In the data rows, the value 128 means zero.
Here are some rows, each followed by its group. Rows of different groups can look alike.
[107 137 125 135 113 135 122 173 117 162  69 174 156 102 161 135 109 101
 140  97  86 159 164 124 157  89 133 139 196  63 124  97] d
[168 132 124 118  83 166  83  94 130 121 167 110  98 120 131 107 151 148
 125  92 126 151  90 123 160 197 146 140  96 149 140 142] e
[ 75 122 109 102 128 134 169 132 116 199 119 157 150 104 136  86 109  64
 118 128 130 163 181  92 142 123 171 138 180  64 172 147] d
[ 76 121 196 122 137 135 152 130 137 132  92 140  92 110 131 140 125  79
 108 168  91 122 136  53 119 156 123 168 192 163 127 135] f
[108  84 158  62 127 114 135 128 135 139 109 128 167 170 132 149 119 130
  83 157 119  96 105 101 104 206 159 157 182  93 108  87] g
[139 112 173  89 112 102 115  88 102 126 178 141 151 149 135 158 125 136
 132 120 131 124  86 183 103 150 141  96  80 128 107 144] e
[170 125  95 139 132 175  95 145 156 144 138 129  76 143 139 102 114 122
 115  71 110 128  98  85 133 165 109 139  94 149 163 132] e
[118 167 120 130 102 104 164 109 137  74 168  50  85 113 136 140 167 158
 113  93 150 138 105  90 103 137  95 132 106 130 144 156] h
[ 74 113 114 107 123 124 115 157 107 176 103  93 109 144 137  91 169 105
 136  90 100 174 124 125 131 178 110 141 100 214 194 155] e
[127 175 163 114 102 135 151  79 136 104 179  49 129 124 114 128 192 127
 132 136 121 117  85 130 141 134 122  77 138 125 187 162] e
[129 101 172 111 160 156 122  67  82 189 135 149 131 138 101 184 136 151
 114 136 110 101 112 114 112  64 127 141 138 144  90 158] g
[152 117  76 120 147 161 103 181 163 121 133 164 126 199 138 128 107 105
  93 116 156 151 168 139 157  97 125 132 100 149 144  60] h
[103 107 141  82  87 171 194 121 143  91 128 146 135 131 144  98 128 126
  97  97 127  98  98 137  72 160 178 198 152 168  93 177] f
[147  98 138 132 133 178 158 115 146 166 183 130 105 114  90 121 111 127
 104 126 113  83 119 124 202  87 114 147 136 167 117 113] f
[107 179 113 137 111 119 120 148  92  77 134 140 185 108  95 173 185 152
 179 101 176 168 166 129 105 125  71  40 153 140 111 165] i
[114 143  93 154  61 202 106  85 100 128 116  97 194 105 117 126 111 179
 108 210 105 139  94 114 101 103 201 142 133 115 122 128] j
[163 131 102 169 116 123  82 114 122 129 206 139  89 125 156 115 142 101
 123 128  49  88 104 166 117 125 135  93 115 112 151 118] e
[159 138  81 140  90 177  77 175 136 131 115 192 160 165 117 123  97 140
 120 127 134  95 146 119 125 149 153 130  69 143 133 127] i
[ 94 154 133 146 108 149 147  96 145 110 125 135 101  90 137 196 145 121
 175 129 143 133 135 115 129 114 130 167 145 153  87 102] j
[178  82 133 151 160 152 164 124 164 146 152 131 103 115  75 125 113 112
  96 107 117  74 126 122 205 103 117 125 128 145 115 111] f
[118 159 124 121 195 117 133 199  86 143  72 159 128  94 143 169 108 155
 167  91  54 154 179 133 150 110 118 108 150 127 111  85] d
[103 157 134 121 141 182 155  91 137 133  81 141 132 112 108 118  63 106
 136 148 136  95  90 108 119 131 165 171 135 143  96 152] f
[ 84 124 117 124 139 125 134 192 129 161  75 175 132  81 169 146  98 122
 133  97  58 155 167 110 157  94 151 134 184  93 111  88] d
[116 155 166 122 124 109 168 128 142 133 167  64 132 163 143 177 170 143
 144  92 138 108  93 124  82 121 113  68 115 118 130 161] h
[146 128  63 141 121 152  85 140 125 151 125 148  96 109 132 100 119 111
 127  92 159 151 118  88 130 169 143 155  85 187 156 109] h
[144 127 115 182 159  89 159 175  79 153  90 130 107 101 196 125 122 157
  90 152  40 167 186 149 133  71 160 141 163 150  37  96] d
[166  90 107 111  86 124  96 101 126 126 142 173 155 160 122 116 100 142
 172 111 147 123 103 160 143 159 124 116  65 142 118 120] e
[165 123 131 131 130 146  86 118 119 115 121 107 162 118 107 140 119 114
  99  85 155 119 111 162  75 124 142 200 150 118 122 115] f
[131 121 171 101 174 121 133 134 121 156 143  85  70 131 148 106 159 109
  83  65 109 142 104 114 183 141 125 100 128 182 221 160] e
[ 94 145 101 103 125 174 171 118 131 130 112 100 152 102  86 113  94  87
  79 172  98 146  85  63 136 165 178 146 200 143 109 163] f
[106 127  94 124 116  76 164 145  95 138 120 100 168 146 145 143 143 100
 155  86 139 145 124 135  89 210  94  95 108 161 159 145] h
[186 147 129 139 112 138  65 107 135 135 176 141 107 121 155 117 113 131
  76 120 116  90 126 150 127 128 129 130  88 128 145 123] e
[ 67 140  96 106 154 129 165 114 103 129 147  57  56 117 171 125 181 155
 112  90 148 168  96 107 172 168 133 122 105 159 158 153] h
[147  84 120 104  99  96 143 111  79  87 120 146 171 125 144  89  33 186
 186 113  94 192 201 116 176  88 138 161 174  90 147 122] d
[121 205 152 124 112  88 104 127 108 137 135 151 173  85 125 158 134 166
 144 135 106  97 163 211 125 129 119  75 164 108 121 104] e
[ 67 102 122 138 134 147 169 137 125 191 123 158 144 108 158  66 101  78
 135 119 119 159 161  94 156 117 179 134 152  41 160 136] d
[ 88 129 111 144 133 149 105 192 127 164  88 157 133  87 189 108 107 111
 142 104  89 179 162 103 179 100 162 136 198  65 145  84] d
[141  62 154 113 190 166 129  49 163 118 129 126 105 117 103 123 142 181
 154 148  87 112 133 188 120 144 153 138 118 126  65  78] g
[159  79  96 109 232  87 179 123  94 118 165 132 134 153 166 157 149  76
 154 103 119  91  93  84 134 120 166 119 129 107 130 128] g
[121 150 116 140 186 117 113 220  89 153  53 161 105  92 164 157 144 137
 134 156 144 111 117 107 145 118  81 135 140 130 118 110] d
[154 128 132 120 128 147 109  95 129  88 198 110  85 117 140 111 148 161
 131 136 144  84  50 116 136 161 162 139  89 100 131 126] h
[ 96 132 117 102 199 136 143 171  78 174  79 173 127  96 103 136 102 117
 151 115  74 131 155  64 151 150 125 110 128 114 143 117] d
[156 141 142 138 145 145  89 112 110 101 135 132 142 127  98 131 107 119
 111 130 136  83  82 168 112 155 163 191 135  93 110 112] f
[136 121 112 186 139  88 157 159  56 140  56 126 155 129 213 115 123 134
 132 183  90 152 162 184 139  83 132 150 179 146  36 113] d
[163 103 156 103 147 126 112 112 175 143 149 141 116 198 107 101 115 131
  66 158 101  67  97 183  91 113 179 121 105 108 131 116] e
[161 149  78 122 119  89 114 102  98 124 153 137 132  88 141 162 169 120
 166 104 141 129 125 161 180 173 111 117 108 153 140 138] e
[123  92 103 149 186 108 121 169  78 141  65 122 122 109 172 130  70 176
 128 128  92 147 153 100 165  97  52 167 180 123 117  98] d
[190 134 107 184 122 154  59 160 192 123 145 168 115 140 101  98  93 129
 114 161  81 117 117 128  97 136 124 112 115 109 148 156] e
[160 126 130 108 112 115  97 109 116  93 171 202 135 124  88 123  95 172
 125 120 137 126 150 189 134 147 142 110  74 108 113 103] h
[151 145  78 116  84 151  90 143  79 125 113 181 141 161  98 135 151 123
 197 121 148 126 123 133 155 160 124 110  77 135 126 155] e
[182 147 156 123 143 107 122 140 195  79 154 100 122 180 111 110 107 113
  80 144 167 107 129 173  88 129 132 107 113 111 143  88] h
[116 160  58 119 139 183 106 114 129 109 167 114 104 125 138 145 141 143
 118 139 151 101 110  92 141 186 101 156 125 100 120 127] h
[ 91  90 140 112  91 133 124 151 158 174 104 123 152  95  90  87 175 158
 117 125 135 132 149 133 139 125 150 202 110 133  99 108] j
[ 78  90 153 152 118 115 134 146 154 134 132 203 126  82 148 123 124  71
 147  94  92  75 123 102 108 144 153 157 161 204 151 169] f
[151 148  98 138  48 195 117  62 107 107 107 127 186 133 113 137 160 179
  83 208 149 145  95 138  97 100 198 140 149 110 111 143] j
[116 110 124 132  66 177 114  88 122  82  73 166 167 157  97 107 149 154
  97 221 169 113 128 142 122 110 134 192 140 135 120 120] j
[169 138 184 138  80  87 132  92 155 116 155  95  89 117 114 116 126 143
  91 113 134 129 121 161 169 146 113 114 115 161 172  94] e
[191 120 168 191 144  88 151  88 157 138 132 164  79  86 163 146 107 131
 102 121 172 123 112 100 140 109 145 132 145 115 142 137] f
[119 169  93 115  92 123 134  90 122 104 172  99 162 114 121 171 197 173
 166 114 170 144 110 100 146 131  89  77 122 120 105 170] i
[190  99 134 185 149 109 144  77 140 147 141 151  74  85 130 138 105 131
 106 122 161  93 122 107 147 100 114 147 130 120 142 152] f
[137 116 107 116 104 143 117 101 111 129 148 103 130 141 110 128 155 155
 146 103 157 166  71  84 122 180  83 133  80 142 139 153] i
[103  85 153 140 113 106 199  81  82 143 144 112 174 131 166  96 105  80
  89 168 114 180 199 181  95  52 148 121 164 154 134 128] d
[168  96 140 168 167 149 169 127 158 137 154 122  96 113  98 133 110 101
  94 121 121  79 115 104 196  80 116 153 161 157 102 120] f
[177 142 101 145 119 103  92 108 144 128 167 160  79  99 155 137 116 136
 123 107 104 135 104 124 151 149 131 126  85 163 132 107] h
[ 69 162 152 140 121 110 163  93  46 146 105 150 168 140 121 107 108 110
 187 115  81 171 156 158 169 111 142 113 134  76 112 125] d
[173 143 167 122 106  68 122  84 124 103 157 117 126  97  91 163 156 136
 100 118 119  89 101 160 158 127 137 127 126 127 154  99] e
[112 125 103 158 193  98 114 200  85 158  54 162 102  90 167 160 136 127
 144 171 116 122 127 104 140 103  96 128 137 139 102  91] d
[155 101 115  79 141 132 172  92 114 172  93 129 147 172 149 146 103 135
 134 172 143  88  98 119 133  94 123 162 134  95  91 148] g
[133 156 146 127 135 179 139  92 142 127  85 154 145 118 125 127  78  87
 148 116 146  91 116 109 159 137 146 172 147 137 100 153] f
[170 150 114 148 128 148  93 200 192 108 132 113 133 178  85 116 105 121
 111 155 162 121 138 142  64 122 145 122 101  96 142 104] i
[ 83  92 125 121 113 148 151 122 113 153  98 139 189 130 156  50  85  66
 151 171 185 138 136 111 174 135 127 115 195  52 163 113] d
[113 152 106 145 179 100 141 177  56 147  79 164 132 105 134 123 116 145
 210 144 111 125 130 118 164 142 124 145  92 130  98 109] d
[176  92 165 152 149 153 169 136 159 152 151 133 104 105  76 117 116 101
 100 114 106  95 130 115 203  79 107 125 149 147 115 125] f
[110  81 188  97 134 104 198  95  99 141 140 119 143  93 165 130  87  88
 103 170 125 164 183 132 105  77 107 118 162 142 171 131] d
[193 128 138 164 142 113 139  85 175 118 108 158  91  88 150 166 109 118
 137 121 155 110 119 113 131  96 127 152 185 104 126 163] f
[185 147 127 146 134 100 123 134 173 103 142 115 120 135 116 146  88 143
 105 136 132  91 135 171 122 127  78 107 119 125 161  70] h
[136 158  88 131  80 138 112 167 100 109 120 137 177 149  84 166 140 122
 193 118 157 108 136 154  94 157 124  88  90 115 126 136] i
[140  85 124 124 145  94 151  89  50 127  93 138 176 100 168 118  51 140
 186 136 128 157 178 124 159  87 116 164 153 127 165 128] d
[ 88 161 145 106 203 197 140 108 123 129  91 143  87 136 100 119  74 134
 151 153 143  96  86 128 159 155 174 157 148 145  93 101] f
[134 160 105 155 120 121  95 152 113 108 161 120 162 111  86 155 184 148
 202 122 170 133 136 166  93  98  69  63 153  92  96 163] i
[129 139  32 127  91 182 108 153 105 109 143 146 158 156 115 129 146 135
 177 119 163 120  89  81 111 181 124 129  93 149 106 168] i
[134 143 133 181 149 116  92 190 177  72 144  91 128 184 120 120 133 106
 115 181  93 118 133 186  44  97 141 104 152  61 122 108] i
[161  75 125 177 132 104 148  89 165 161 157 170 102  98 174 135 141 135
 119 101 187  96 143  69 129 112 138 125 128 108 135  90] j
[119 164 167 122  86 146  98  87 122  87 182  99 116 106 139 158 162 166
 109 105 163 143  94  83 157 149 123  96 115 112 110 174] h
[159 101  76 126 193 104 198 108 105 119 133 129 127 129 179 162 165 100
 165 111 144  89  89 111 162 127 169 111 107  96 136 127] g
[145 164 109 126 126 147 107 152 145  94 135 143 140 143 111 169 151 136
 177 132 175 174 178 103  86 101  72  89 115  85 131 109] i
[ 82 142 226 129 129 110 128 130 150  98 173  77  50 162 145  89 155 166
  75  96 153 150  95 133 135 155 156 116  99 133 135 121] e
[111  84 130 112 149 115 145 138 126 121  93 127 134  89 120 128  89 106
 126 195 181 104 162 120 131  99  40 107 150 159 209 130] d
[194 127 101 157 129 178 109 124 143 129 170 126  66 144 140 130 122 130
 133 108 106 112  96  74 140 142 118 129  95 125 153 140] e
[ 82 153 214 132 137 122 142 113 154 107 168  36  73 178 122 128 155 173
 107 108 149 137  75 126 104 106 124  89 143 120 160 182] h
Which 5 groups are nearest to each row below, nearest first, going by the average distance to the group's rows?
[149  93 117  70 127 177 197  59 127 109  93  93 105 166 107 108 149 163
  97 153 158 153 131 164  90 153 190 154 148 109  48  96] ~ g j f h e
Which 5 groups are nearest to each row below, nearest first, going by the distance to the group's nearest row?
[146 118 134 127  99 134 118 146 158  92 111 120 151 137  83 131  99 133
 132 119 170 142 135 119 102 175 134 147  71 148 113  84] ~ e i f h j
[154 150 129  86 124 115  95  62 106 163 160 137 118  97 112 127 166 138
 136 113 125  93 131 167 171 144 121  97 102 149 176 145] ~ e h i f g
[136 184 139 142 107  97 131 136 131  70 178  83 123 105 110 176 152 148
 119 109 123 110 106 121 102 134 131 100  92 112 141 116] ~ h e i j f
Which 5 groups are nearest to each row below, nearest first, going by the distance to the centre of the group?
[143 157 104 141 109 126  59 108 116 121 150 183 155  98 112 160 159 146
 168 135 133 117 166 144 137 126  86  55 130  92 145 137] ~ i e h j d
[ 99  72 138 107 127 135 132 155 165 150  77 140 157 111 169  88 114  85
  86 166 171  98 142  91 138 109  95 137 222  79 182 132] ~ d f j g h
[ 78 156 148 122 201 123 167 135 134 120 151  56  29 126 178  75 163 134
 113  74 120 139  98 110 162 136 126 122 130 167 185 154] ~ h e f g d
Which 4 groups are nearest to each row below, nearest first, going by the average distance to the group's rows?
[137 142 109 101  81 145 138 129 113 118 141  65 156 165  75 120 160 140
 179 105 180 130  89  88  91 164  94  91 111 106 128 147] ~ i h e j
[131  79 144 118 131 124 131 113 158 128 180 121  84 133 120 113 132 145
  85  89 137 135  87 170 131 163 126 119  69 163 149 109] ~ e h f g
Which 4 groups are nearest to each row below, nearest first, going by the distance to the centre of the group?
[113  73 154 136 107 101 181  75  97 128 103 109 157 116 122 111 105  97
 191 149 151 114 153 137 109 119 144 159 112 115  56 135] ~ g j f d
[117  76 124 177 109 133 159  78  98 131  96 137 152 103 108 116 110  87
 164 201 142 107 131 138 130 122 179 157 120 119  45 128] ~ j f g d
Which 3 other groups have their centres nearest to the centre of group h, nearest first?
e i f
Group e spreads out most along one direction. Which 3 other groups' directions of most spread are closest to that one, closest first?
h j i
Group f spreads out most along one direction. Which 3 other groups' directions of most spread are closest to that one, closest first?
j g h
Which 3 other groups have their centres nearest to the centre of group i, nearest first?
h e j
Group d spreads out most along one direction. Which 3 other groups' directions of most spread are closest to that one, closest first?
j h e
Which 3 other groups have their centres nearest to the centre of group e, nearest first?
h f i
Group h spreads out most along one direction. Which 3 other groups' directions of most spread are closest to that one, closest first?
e i f
Which 4 groups are nearest to each row below, nearest first, going by the distance to the group's nearest row?
[137 111 135  93  95 102 123  96 122 166 132 117 115 179 105 120 137 105
 112 119 114  94  70 140  96 182 157 142  95 135 137 156] ~ e i f h
Group j spreads out most along one direction. Which 3 other groups' directions of most spread are closest to that one, closest first?
f g e
Which 3 other groups have their centres nearest to the centre of group g, nearest first?
f h e
